array([[135, 128, 126, 126, 118],
       [137, 120, 124, 127, 104]]) Out: 124

array([144, 130, 149, 150, 134, 149, 150]) Out: 134

array([150, 112, 119, 115, 134, 146]) Out: 115

array([100, 109, 102, 129, 155, 134]) Out: 129

array([[110, 139, 114, 114, 138, 112],
       [104, 137, 131, 136, 102, 139]]) Out: 136

array([150, 147, 131, 156, 130, 151, 143]) Out: 130

array([105, 106, 153, 106, 104]) Out: 153

array([[127, 138, 148, 121, 118, 135, 131],
       [112, 138, 114, 131, 105, 128, 127]]) Out: 105

array([129, 128, 126, 156, 125]) Out: 126

array([102, 106, 151, 123, 121, 122, 101]) Out: 121
---
[[124 123 101 142 157]
 [121 125 152 116 127]
 [125 124 133 139 114]] >> 133

[[134 114 138 105 124 143 150]
 [118 133 125 105 119 131 134]
 [116 124 123 141 124 119 126]] >> 123

[[149 122 142 138 116 142]
 [106 134 120 113 102 139]
 [144 131 143 135 103 127]] >> 143

[[142 113 143 119 102 135]
 [130 120 139 124 144 138]
 [130  99 136 140 133 128]] >> 136

[[127 149 125 133]
 [148 132 134 120]
 [140 149 136 100]] >> 136

[[117 121 146 128 113]
 [112 111 146 141 110]
 [132 132 146 111 105]] >> 146

[[130 127 124 127 128 127 132]
 [129 128 101 129 127 132 129]
 [133 130 138 131 135 129 129]] >> 138
---
Q: [119 117 122 157]
A: 122

Q:
[[140 112 142 107 110 135]
 [ 99 149 151 101 104 138]]
A: 151

Q: [101 134 126 131 157 124 138]
A: 126

Q:
[[125 144 146 100 128]
 [126 144 149 100 127]]
A: 149

Q: [124 156 147 110 148 148 127]
A: 147

Q: [105  99 119 117 111]
A: 119

Q:
[[146 100 134 135 137 138]
 [152 108 138 141 133 138]
 [119 125 109 107 119 105]]
A: 109
---
Input:
[[122, 125, 136, 137, 124, 143, 127],
 [133, 146, 136, 118, 130, 109, 144],
 [122, 134, 137, 122, 120, 136, 103]]
Output: 144

Input: [139, 136, 143, 133, 101]
Output: 139

Input: [136, 101, 105, 125, 144, 141, 117]
Output: 141

Input: [121, 148, 140, 151, 104]
Output: 148

Input: [142, 136, 128, 105, 129]
Output: 136

Input:
[[151, 120, 149, 148, 113, 139, 109],
 [142, 126, 139, 136, 121, 128, 115],
 [105, 131, 112, 117, 141, 124, 148]]
Output: 149

Input:
[[113, 132, 113, 113, 154, 143],
 [111, 128, 115, 119, 151, 135],
 [112, 133, 115, 113, 152, 143]]
Output: 152
---
[[133 123 116 102 117]
 [135 123 122 110 122]] -> 122

[[104 145 151 146 140 153]
 [103 146 129 147 155 126]] -> 129

[[126 119 153 106 127 123 139]
 [124 102 121 142 142 155 125]] -> 121

[[103 142 124 117]
 [116 150 151 127]] -> 151

[[149 125 107 150 126 130 124]
 [148 130 149 148 122 126 126]] -> 149

[[153 153 153 154 152 116]
 [138 137 139 138 139 130]] -> 139

[[139 151 110 132]
 [112 118 153 116]] -> 153

[[116 126 155 119]
 [123 126 121 115]] -> 121

[[151 105 105 104]
 [146 108 105 109]] -> 105

[[151 104 103 103]
 [102 153 147 155]] -> 147
---
Input:
[[118 124 131 102 127 118]
 [118 103 106 127 111 152]
 [144 134 119 148 153 108]]
Output: 134

Input:
[[133 138 137 137 140]
 [126 121 154 137 144]
 [128 142 116 140 126]]
Output: 142

Input:
[[130 133 124 152]
 [141 112 129 137]
 [115 134 127 115]]
Output: 134

Input:
[[120 147 135 137 142 148]
 [131 112 134 112 112 153]
 [117 124 136 108 124 144]]
Output: 124

Input:
[[138 126 120 139 141 134]
 [128 143 123 154 110 129]
 [139 113 127 143 132 126]]
Output: 113

Input:
[[141 112 149 156]
 [141 112 149 157]
 [115 142 109 102]]
Output: 142
---
120  132  134  133  111  115  155: 120

101  133  129  122  127  130  109: 122

144  143  157  142  113  149: 143

144  153  140  121  127  128: 128

115  130  111  100: 115

140  119  126  149  152
117  130  129  116  112
: 117

144  157  137  156  127  151  129: 137

149  154  133  147  149  102
149  149  136  143  148  105
143  146  132  140  141  110
: 110
---
[130 137 153 132 141 127 133] value 130
[146 151  98 154 126] value 146
[152 154 146 124 126 132] value 152
[124 151 106 117] value 124
[133 116 103 129 133 143] value 133
[151 139 142 148 108 127] value 151
[143 145 150 143 120] value 143
[113 110 110 149] value 113
---
[136 154 108 145] => 145

[[136 119 104 135 145 144]
 [135 123 137 100 106 100]] => 135

[[131 129 130 121 123 128]
 [129 128 129 125 126 128]
 [145 128 131 105 118 129]] => 121

[108 144 142 151 108 127] => 151

[101 154 106 104 116 104] => 104

[[150 119 125 152 144 107]
 [122 124 128 129 138 128]
 [129 127 129 129 121 125]] => 152

[113 124 117  99] => 99

[145 139 148 112 134 122 103] => 112

[151 103 140 143 149 146] => 143
---
[[144 150 147 150 135 147]
 [150 156 153 156 129 153]] ==> 135

[[128 135 143 132 125 141 151]
 [142 140 121 125 112 136 148]
 [127 141 118 118 124 141 144]] ==> 136

[[150 134 144 132]
 [142 134 140 133]
 [155 132 139 135]] ==> 140

[[143 144 106 119]
 [146 126 127 141]
 [145 111 145 158]] ==> 127

[[132 153 115 127 114 144 108]
 [132 151 115 118 114 138 114]] ==> 144

[[110 145 153 103 107]
 [110 147 134 151 148]
 [113 139 145 114 118]] ==> 151

[[137 113 132 152 141 135 115]
 [143 125 118 135 136 153 141]
 [132 137 146 105 137 125 143]] ==> 153
---
139,134,123,123,106,133
139,133,136,123,124,133
139,133,123,133,124,133
--> 106

126,155,122,124,125,118
112,152,140,133,126,132
149,153,128,129,143,139
--> 125

116,133,135,121,122,129
119,123,101,145,132,115
100,136,115,127,151,122
--> 122

128,123,135,128,140,130
133,125,133,139,131,134
127,111,151,123,150,135
--> 140

152,128,125,152,147,128
132,110,110,148,154,118
129,127,128,129,128,128
--> 147

108,133,109,147,147,148
148,109,146,108,109,109
107,108,108,108,148,148
--> 147

106,123,126,151,124,133
135,136,127,126,125,120
119,136,134,122,130,140
--> 124
---
133  154  104  108  130 -> 104

137  111  118  133  129  103  117 -> 133

103  136  125  129  132 -> 125

118  104  153  142  106  110  126
132  126  101  149  121  140  135
116  101  152  151  102  110  126
-> 149

130  134  118  148  106  142  153 -> 148

105  107  107  106  106 -> 107

150  146  144  128  139  146  139 -> 128

 98  126  130  139  122 -> 130
---
[105, 104, 106, 103, 104, 102] ==> 102, 105
[103, 143, 122, 139] ==> 139, 103
[104, 156, 142, 101] ==> 101, 104
[105, 126, 139, 134, 137, 127, 102] ==> 102, 105
[[148, 147, 129, 127, 151], [127, 131, 124, 138, 112]] ==> 151, 127
[[117, 156, 142, 122], [121, 138, 133, 135], [120, 147, 140, 130]] ==> 122, 120
